[[ 17 -11   1  -3   3   5]
 [ 15 -12   2  -3   4   5]
 [-29  15   0  -4  -3  -5]
 [-30  14   0  -4  -2  -5]
 [-29  14  -1  -4  -3  -6]
 [ 20 -12  -1  -3   2   3]
 [ 21 -14  -2  -3   1   2]
 [ 16 -10   1  -3   4   5]
 [-30  14   0  -4  -2  -5]
 [ 18 -15  -3  -2   0  -1]]
->
[[ 17 -11   1  -3   3   5]
 [-29  15   0  -4  -3  -5]
 [-29  14  -1  -4  -3  -6]
 [ 21 -14  -2  -3   1   2]
 [-30  14   0  -4  -2  -5]]

[[ 20 -17]
 [  3   0]
 [ 19 -12]
 [-35  27]
 [-16  10]]
->
[[ 20 -17]
 [ 19 -12]
 [-16  10]]

[[ -7  -7  -5   1  -7  -6  -6  -4  -3  -6  -4  -6  -2   2  -9]
 [ 14  -2   7  -9   7  -6   4  -2  15  19   1  13  -9  -7  -6]
 [ 16  14 -11   7  -7   1 -15  17  18  21   9   6  -5   5   1]
 [ -4  18 -22  21 -19  19 -20  21  -1   4  17  -6  11  20   6]
 [  5   4   4  -2   8  -1   2   2   4   2  -4   3  -4  -5   7]
 [  2 -12  28 -19  29 -12  33 -18  -7  -9 -17  10   2 -18   7]]
->
[[ -7  -7  -5   1  -7  -6  -6  -4  -3  -6  -4  -6  -2   2  -9]
 [ 16  14 -11   7  -7   1 -15  17  18  21   9   6  -5   5   1]
 [  5   4   4  -2   8  -1   2   2   4   2  -4   3  -4  -5   7]]

[[-14 -13 -17   3   5 -24  10]
 [ 13  -5  -9  -6  12 -25  18]
 [-26  -7  -9  -8 -12   1  -7]
 [ 16  14  15 -18   9  15 -20]
 [  7 -15  -4   8  16 -19  25]]
->
[[-14 -13 -17   3   5 -24  10]
 [-26  -7  -9  -8 -12   1  -7]
 [  7 -15  -4   8  16 -19  25]]

[[-15  22 -19  -2 -25  -1]
 [ -1 -22  19 -28   2  -1]
 [-16  -2   2 -31 -21  -1]
 [  7 -25  22 -17  14   0]
 [ -9  25 -22  13 -17  -1]
 [  6  18 -16  32   5   1]
 [-14  23 -20   2 -23  -1]
 [ 11  11 -10  34  13   1]
 [ 14   6  -5  33  19   1]
 [ 18 -15  13  14  27   1]
 [ -9 -13  12 -34 -11  -1]]
->
[[-15  22 -19  -2 -25  -1]
 [-16  -2   2 -31 -21  -1]
 [ -9  25 -22  13 -17  -1]
 [-14  23 -20   2 -23  -1]
 [ 14   6  -5  33  19   1]
 [ -9 -13  12 -34 -11  -1]]

[[ -6   1  18   6]
 [  7   2 -20 -10]
 [-17 -31 -15  -6]
 [ 12  13  -8  -2]
 [ 23  31  -4   1]
 [ -6   4  21  -2]
 [  7  -8 -28   4]]
->
[[ -6   1  18   6]
 [-17 -31 -15  -6]
 [ 23  31  -4   1]
 [  7  -8 -28   4]]

[[ -8   5]
 [-21   8]
 [ 10  -6]
 [ -3  22]
 [ 15  -8]
 [-26  15]
 [  2  -9]
 [ -1  -6]
 [  3   1]
 [  2  -4]
 [  9  -6]]
->
[[-8  5]
 [10 -6]
 [15 -8]
 [ 2 -9]
 [ 3  1]
 [ 9 -6]]
---
[[ -4 -19]
 [-27 -16]]
->
[-19 -27]

[[ 32  17  -2]
 [  0   8 -12]
 [-11  -5  34]
 [ 32  14  -4]]
->
[ -2   8 -11]

[[-33  23  32 -17  27]
 [  9 -18   6   6   0]]
->
[27  6]

[[-33 -20 -16  29]
 [ 22  14 -19 -34]
 [ 29   9  -6   1]
 [ -7  -1 -21  -1]
 [ -9  15   0   3]]
->
[ 29 -19   9  -7]

[[ -7 -31   9 -12  21]
 [  0  25  22 -24  -2]]
->
[ 21 -24]

[[  3 -11 -31]
 [  8  15 -33]]
->
[-31  15]
---
[[-26 -14 -20]
 [ 19  -6  -1]
 [-27  -8  14]
 [  8 -15 -23]]
->
[[ 19  -6  -1]
 [-27  -8  14]]

[[ 20 -24  -8 -11 -11]
 [ -9  -2  16  -2 -23]
 [-25  26  -7  12  17]
 [ 14 -23  -6  -9 -13]
 [ 13 -23   8 -11 -26]]
->
[[ -9  -2  16]
 [-25  26  -7]]

[[ 34 -12  30  -6]
 [ 30 -28 -32  31]
 [ 10 -28  -7 -17]]
->
[[ 30 -28 -32]
 [ 10 -28  -7]]

[[-31   8 -28 -11 -15]
 [-21 -20 -36 -28 -11]
 [  2  20   8 -10   9]]
->
[[-21 -20 -36]
 [  2  20   8]]

[[ -8  17  -1]
 [ -3 -26  13]
 [-34   8  30]
 [  9  20  -9]]
->
[[ -3 -26  13]
 [-34   8  30]]

[[ 10   4  32  30  24]
 [  4  -6  15 -33 -11]
 [-14  23  -9   1  -6]
 [-27 -30  15  11  -3]
 [ 30  13 -33 -18  27]]
->
[[  4  -6  15]
 [-14  23  -9]]

[[ 21 -14  -4  14   0]
 [  3  -3   5  25 -13]
 [-12 -10  -7 -22  -6]
 [ -8  26  -1   0  11]]
->
[[  3  -3   5]
 [-12 -10  -7]]

[[ 23 -10   8  26]
 [ 11  16   2  -9]
 [-13  -1  -9  -4]]
->
[[ 11  16   2]
 [-13  -1  -9]]
---
[[ -4   0   3]
 [ 18 -11 -27]
 [ 15  -3 -13]]
->
[[-11 -27]
 [ -3 -13]]

[[-16 -11 -26]
 [ -1  18  -2]
 [ -1   8   1]
 [-16  22  19]
 [ -9  13  24]]
->
[[18 -2]
 [ 8  1]]

[[-27 -26 -28  -2  25]
 [ 20  -3  -2 -18  14]
 [-27  -9 -12 -23  -5]
 [-18 -18  13 -16 -24]
 [-25  27  20 -18   2]]
->
[[ -3  -2]
 [ -9 -12]]

[[ 14 -18 -32 -24]
 [-25  16   4   9]
 [  0  -4 -21 -17]]
->
[[ 16   4]
 [ -4 -21]]

[[-21   8 -11 -25  13]
 [-15  13  -9 -26  19]
 [ 17   4   8   0   5]
 [-10  15  -6 -25  19]
 [-20   9 -10 -26  15]]
->
[[13 -9]
 [ 4  8]]

[[-29  31  15]
 [  3  -3  20]
 [ 20  12 -21]
 [-11  24 -27]]
->
[[ -3  20]
 [ 12 -21]]
